In the data rows, the value 128 means zero.
Here is a table of points, one per row:
[169  93 156 145 176 160 124  94 208 116 194 129 142 168  49 155 151 174
 175  92 148 136 121  93 166 117 140 101 184 141  61 188 116  30  84 135
 130  67 153  88  98 139 153 133 151 125 244 215]
[ 64  67 215  68 130 142 129 134 100 132  96 162 108 164 185  97 109 128
 109 136 187  86 169  97 102 156 165 112  51 120 169 163 100 150 139 128
  94 129 173 102 149 181 119  57  92 204 125 152]
[149 109 115 129 126 118 153 136  83 122  81  98 130 116 112  72 118  89
 135 133 140 108 226 152 182 200 133  78 129 150 116 116  81  95 100 198
  96 166 118 181 111 131 174  75 120  95  71 149]
[104  97 145 139 149 180 242  72 128 161 157  93  73  51  92 163 129 113
 149 107 123  89 107 123 140 113 171 128 152 160 214 134 199 184  93  97
 125  90 148 139 152  78 156 167 160 175  80 149]
[143 216 102  98 104 114 117 223 105 205 158 191 103 126 102 102 160 188
 195 110 147 125 128 114 116 225 156 179  89 180 160 165 109 142 124 115
  85  96 127 121 109  91  73 187 146 138 101  73]
[166 151  82 118  80 178  94  54 105  92  45 163 194 148  73 197  95 177
 133  68  97 152  68 112 187 134 128 154  89 174 112 133 134 126 187  51
 164  93  82 167 148 147 116  72  50 144 113 152]
[ 96 111 130  61 117 127  59  93 127  96 119 106  96 162 109  99 161  80
 138 116  83 135 140 101 191  97   0 150  95 121 158 121  69 137 189 120
 149  98 214 112 149 124 127 196 116 111 130 170]
[181 117 201 146  40 132 165 122 129 129 135  97  99 106 141  52 201 127
 123 101  69  68 150 177 140 143 172 107 116 101 161 176 119  97 126 164
 171  42  88 141 127 180 127  96  91 126 158  86]
[ 99  26  83 156  86 166 120 255 177 128  80 132 137 102  80 150  79 136
 127 135 173  67 131  56 122 123 103 138 115  79 152 119  68  82 133 197
 192  75 123 151 108  93 130 111  76  89  94  74]
[135 180 131 182 188 119  53 148  79 128 138  55 115 185 170 144  73 204
  87 193 134 125 148 154 119  93 116 191 118 141  92 154 127 165 200 163
 164  50 147 130 144 148  96 117 121 180 162 101]
[ 44 114 131 126 120 164 132 118 131 141 112  71 138 171 102 174 133  89
 121  84 123 185 150 201 125 149 104 153 161 121 164  12 161 158  91 137
  74  74 192 169 191 140  30  66 104  65 190 178]
[ 52 136  97  92  58  47 145 121 142  81 127 121  64 155 147 122  83 180
  67 110 101 123 178  85 108 152 101  50 116  83 170 112 122 163 130 150
  75 157 183 146 104  96 117  52 115  99 129 197]
[109 153 101 137 239 152 139 157  75  86 156 137 133 105 124 132 109 101
 136  89 115  90  98 147 120 123 211 219  78 138 134 136  56  69 191 166
 168 204 129 182 160 122 135 107 131  79 141 193]
[ 50 167  65 188 109 128 114  83 143  94 155  92 101 106 107 135 113  86
 106 145 138 166 112 210 132 137 115 112  33 172 128 170 185  51 108 161
 119 174 111  54 150 119 166 125  91 128  18 122]
[ 85 139 115 145  98 117 158  38  60 152  89 153 159 174 129 197 100 134
 100 204  79 199  89 140  62 135 148 167 144 121 170 106  68  99 118 137
 215 158 153  82 118  83 120 167 161 168 150  95]
[155 181  85 162  96 135 131  99 169 154 125  89 191 131 148 158 158 138
 163 191  71  96 158  66 162 167  83  66 112  94 124 121 133 196 160 158
 130 139 167  82  75 170 158 138  91  74 140 191]
[170 109  76 126 119  92  92 108 157 120 107 149 149 154 170 150  46  90
 174 165 108 129 168 171  76 115 152 176 182 146 147 178 238 142  59  75
 126  57 110 168  86 133 186 155 194 106 174 187]
[155 134  90 112 105 152  77 112 153 176 183  42 110 126  25 148 101 136
 155  52  99  78 132 131 107  64 131 128 158 118 115 136 141 129 119 106
 134 153  67 137 101 122 107 148 163 209 209  64]
[152 133 145 142 118 144  82 137  92 215  90 140  74  74 111 171 122 129
  60 121  92 214 123  81 145 102 113 137 183 187 148 142 134 103 151 140
 154 161 202 139 178 202  78 148 138  87 133 147]
[126 153 147 145 217  36 117  62 178 114  91  89 171 100 154 115 147 103
 178 147 177 156 117  70 115 155  98 179 193 182 136 147 119 136 155 170
 113 159  79 125 167  90  97 104  89 111 100 100]
[146 108  89 119 104 193 172 120 123 120 231 233 133  86 179 150 108  91
 207  32 116 127 120 150  75 127  97 123 171 107 142 152 124 148 144 177
 122 109 114  73  84 156  94 145  85 133 163 131]
[141 163 232  97 129 140 108 124 150  92 157 142 139 123 144 183 127 102
 130 151 136 131  88 155 135 170 161 209 182 114 177 124 129 123 148 114
 140 176 120 177 121  62 121 160 120 155 225  56]
[111  82 173  69  25 170  20 139 201 141 142 107 140 133 144 160 217 136
 155  84 208 139 165  89 100 109 140 155 102 112  89  82 107 171 115 111
  97 155 136 146 160 130  83 108 140 166 112 221]
[177 152  98 155 102 135 142 121 102  14 179 165 145 167  61  51 186 140
 110 103 166  83  75  62 107 117 151 144 154  88 122 128 184 100 106 137
 115  63 169 136 151 129  84 114 231 128 111 137]
[ 80  87 223  93 107 100 115 169 145  80 219 130 222 143 120  62  90 131
 131 100  85 151 124 154  80 145  92 182 130 105 118 134 138 133 155  93
 128 142  94 180 111 144  86 108 170 140  59  88]
[193  79 137 106  81 108 218 163 183 141 216 140 128 213 195 138  97 100
  70 114 169 140  79 158 147 116 167  92  47  95 157 132 174 110  82 127
 104 144 220 135 127 160 125 138  81  97  82  75]
[186 166 131  61 171 148 222 172 205 108  64  84 123 152  84 126 110  62
  78 146 156 140 104 194 141  58 203 185 156 167  89 163  71 170 154 115
  65 111  93  72  64 138  80 128 142 157 142  84]
[133  72 111 119 103  55  60 103  53 122 110  96  30 131 135  74 157 195
 177  77 138 172  83 112 177 106 116 150 165 111 125 147 109 116 115 144
 182  55 191 140  29  77 128 105 106  91 129 142]
[108 126 171  29 137 187 100 161  58 127 145 112 160  63  81  85 127 158
  98 192 166 125  50 111 129 178  74  97 175 110 127 194 101 150  72 146
  82  90  87  92 151 182 204  99 101  95 103 104]
[152  92 147 159 126  34 142 200 107 174  92 154 138 107 103 127 173 106
 150 115 137  58  29 159 140 106  97 158  88  93 109  13 109 176 121 153
 119 156 123 125 112 164 165 156  87 130 153 142]
[101  35   1  97 141 144 147  81 135 170  98 141 153 119 155  42 128 134
 116 144 130 118 198 150  90 147  99 103 126 132  89 127 167 142 148 146
 101 141 187 143 167 125 156 193 134 209  96 139]
[ 71 122 167 145  45 156 103 161 128 152 134 106 112 195 148  57 123 151
 213 114 121 169 114  90 136   0 161  12 112 147 145  73 143 132  83 181
 100 136 106 126 127 145 162 135 129 117 125 135]
[136 217 124 131 167  82 128 102 140 197 100 200 156  90 133 116  57 104
  75  89 108 151 118 100 126  73 102 200 116  83 205  94 108  81 111 141
 125 154 138 127 144 131 157  32  95 175  94 179]
[163 117 125 141 163 126 210 164 146 184 104  60 155 207 140 139 114 103
 145 189 146 127  72 122  92 172  65  79 123 236 147  83 163 154 171 170
 113 180  74 154 131  78 151  88 117 203 102 120]
[ 87 127  90 173 163 142 192 161  94 104 111  78  94 138 188 107 142 189
 113 161  44 126 117  51 163  77 150 155 172 136 150 130 114 119  94  63
  77 142 108 104 110 168 120 164 116 135  95 115]
[158 100 111 155 183 141 105 123  89 137 221  88 110 153  53 133 206  73
  42 134 175 170 208  58  56 186 122 133 124 101 108 147 129  78 138  26
 140 120  57 129  93 206 148 118 148 112 146 131]
[116 140 104 141 156  93  91 109 157 162  87 137 184 112  89 100 188 133
 103  80 146  99 108 187  23  76 190  41 148 110 207 160  98 171 145 101
 206 221 158 141 143 125 119 151 127  62 125 157]
[171 153 106 101 106 147 155 132 166 112 117  47 106  32 194  41 143 145
 127 141 139 189  81 114 169 130 172 194 144 127  70 149 155 117  87 108
 230  94 133  94 122 129 105 147 147 142 164 113]
[102 126 139 100 214 139  89  80  94 101 140 116 171 162 161 150 133 167
  94 166  74 107 148  83 153 128 151 105 112 132 146  83 109 119  41 165
 152  61 151 100  86 123  94 141 130 141  40  48]
[146 120 122 141 153 158  94 162  72 163  91 126 137  75 136 134 194  77
 180 132  80 147 128  89 128 138 112  72 111 100  52 255 149 129 136 126
  76  96 139 153  66  91 123  68 177 101 116  76]
[217 175 177 141 184 183 104 173 136 137 101 122 121 163 155  73  91 138
 128 177 121  87 108 156  58 143 134 101  95 170 167 116 155  93 187  90
  87 119  72  77  98  37 117 192  68  79 138 122]
[ 78 151 176 213 137  82 119  61 178 202  86 129 110 147  47 146  83 154
 121 246 130 141 115 127 179 148 179 190 109 107 141  90  71 154 189 123
  80  83  93 155 162  91 142 169 114 153  90 129]
[159 145  84  86 138 151  95  70 124 100  94 153 167 120 122 174 188 163
 109 152  43 197 163 117 130 122 105 164 152 105  60 131 185  20 162  88
  64 102  99 119 186  53 162 132  71 112 189  38]
[144  85 146  65  93  83 146 134 114 108 167 155  78 115 135 148 123 130
 138 187 106  92 118 183 115 140 174 118 171  45 122 115 179 125 138 174
 134 201 144  96 126 154  58 147 125 176  50 251]
[ 79 137 161 123 135 155 149 135 145 115 169 113 166  81 104 144 116 167
 114 106 104 147 149  85 137 133 180 184  86  60 107 165 224 150 151 169
  86 161 137 143 103 158 169 145 181 120 251 115]
[ 69 183 178 156 170  84 177 219 109 110 132 135 208 103 147 132 184  93
 125 133 115 155 114 193 167 154 117 119 135 114 100 196 129 118 100  88
 180  81  71 129 171  95 121 150 132 208 185 176]
[184  82 173 207  63  95 128 136  63 109 109 144 164 116  81 124  98 135
 218 113 132  95 218 108  88 145  89 137 174 159  39 148  75 149 108  82
 126 196 255  19 155 133 144  22 128  97 113 122]
[ 77 114 148 126 101 139 122 102 163 159 105 126  91 203 189 155 122 122
  56  95 112  71 168  74 152 136 174 140 137 223 100  77 182 149 111 177
 143 163  68  88 115 101 172 182  83 120  69 157]
[114 174 134 129 157 142 216  85 129  56 115 221  71 106  77 107 117 111
 145 142 172 176 159 137  75  84 103  60  96 139  39  94 184 178  95 133
 169 163 119 197 101 132 114 164  66 115 133 103]
These points spread out most along one direction. Take the direction at right angles to it along which they spread out most. Go by this last direction. For each point below, how far along it does it lie, from 0 to 99? The average is 50, and the first point in the table lies past the average. One standard deviation of the points above along it is 16.
[123 127 167 119 105 126 104 140 104 143 123 197 129 116  79 116 117  20
  92 179 122 102 154 113 174 130 118 108 142 163 120 140 157 110 126 105
 170  85  81  79 142  91  79 143 197 138 207 124] 54
[117  88 132 144 123 151 144 144  61 146  39  78 174 124 140 121 106 174
 164 128 240  57 104 142 162 162  60  98  36 119 165 116 143  77 111 106
 142 182 103  94  81 146  86 138 162  95 158 127] 49
[158  59 125 156 155 154 130 141 114 181 171 187 137 205 139  89 155 149
 112 136 153 150 156 171 227 112 103 166 127  52 151 183 106 213 115 129
 158 157  62 125 169 112  82  79 131 121 119  97] 52
[153 113 113 185 131 125 144  88 191 125 147 154  78  61 173 158 105 171
  76  89 110  72  77 184  50 124  64 119  88 135  48  83  46 139 105 142
 109 137  88 165 159 122  95 139 202  34 144 146] 50
[ 99 131  98 114 148 175  77 160 192 119 112 138  65 147 123 155 170 122
 127 137 131  83 125 187 108 125  88 123 113 193 168  60 137 189 120 159
 116 150 119 101 131 161 219  90 129 127 161  62] 40
[136 166 110  93 157  96 125 130 178  81 104 192  78 182 115 180 137 124
 182 114 104 119 109 137  85 171 153 136 111 126 148 130 137  68 101 114
 141 145 100 161 161 255  88 128 177 163 140  75] 51
[ 95 144  64  39 133  81 141  99 129 193 197 110 120 120 168 146  85  94
 172 156 135 116 148 128 127 100 181  81 130 138  82  63 131 155 141  91
 142 122 123 125 230 133 160 136 131  48 131 143] 44
[126 194 106 176 105 183 112 138 119 104 132 107  70 145 211  80  70  46
 130  75 130 104  77  94 151 209 125  70 165  32  78 161 132 149  80  83
 140 119 201 148 105 123 157 186 129 180  89 111] 60
[153 116 129 164 103 136 126 173 140  93 201 176 119  68 178  90 125 121
 152 219 138  82 124 144 177  92 155  84  62 181 199  92  80 135  62  76
 130 146 123 197  81 135 107  74  93 196 114 131] 45
[172  93 118 157 183  90  71 149 118  46 110 125 126  70 133 149 115 156
  93  84  67 255 130 118 169 190 180  59 141 129 158 108  79 144 155 126
 116 101 109  77 183  76 168 131 182 142 139 126] 50
[ 81 195 130 132 166 157 161 105 176 159 137 177 138 106 171 180 129 176
 107 116 189 135 144 214 152 110 128  96 242 105  79  29 169  61 247  78
 144 153 144 131  83 108 171 108 165 126  86 116] 38
[170 176 156 120 122 123 160 103 105 126  92 109 144 115 132 165 166 149
 102 107 138 172 187 125 124  84  43 143 123 177 123 155  94 125 129 157
 132 142 128 173 140 104 228 165 189  98  83 150] 46
[150 116  95 144  78  27 126 116  61  80  98 116 160  94 142 193 124 122
 128  83 199 100 166 126 145  74 122 123 147 130 139 174  82 141 178 135
  76 139 127 173 130 159 128 198  95  88 105 127] 52
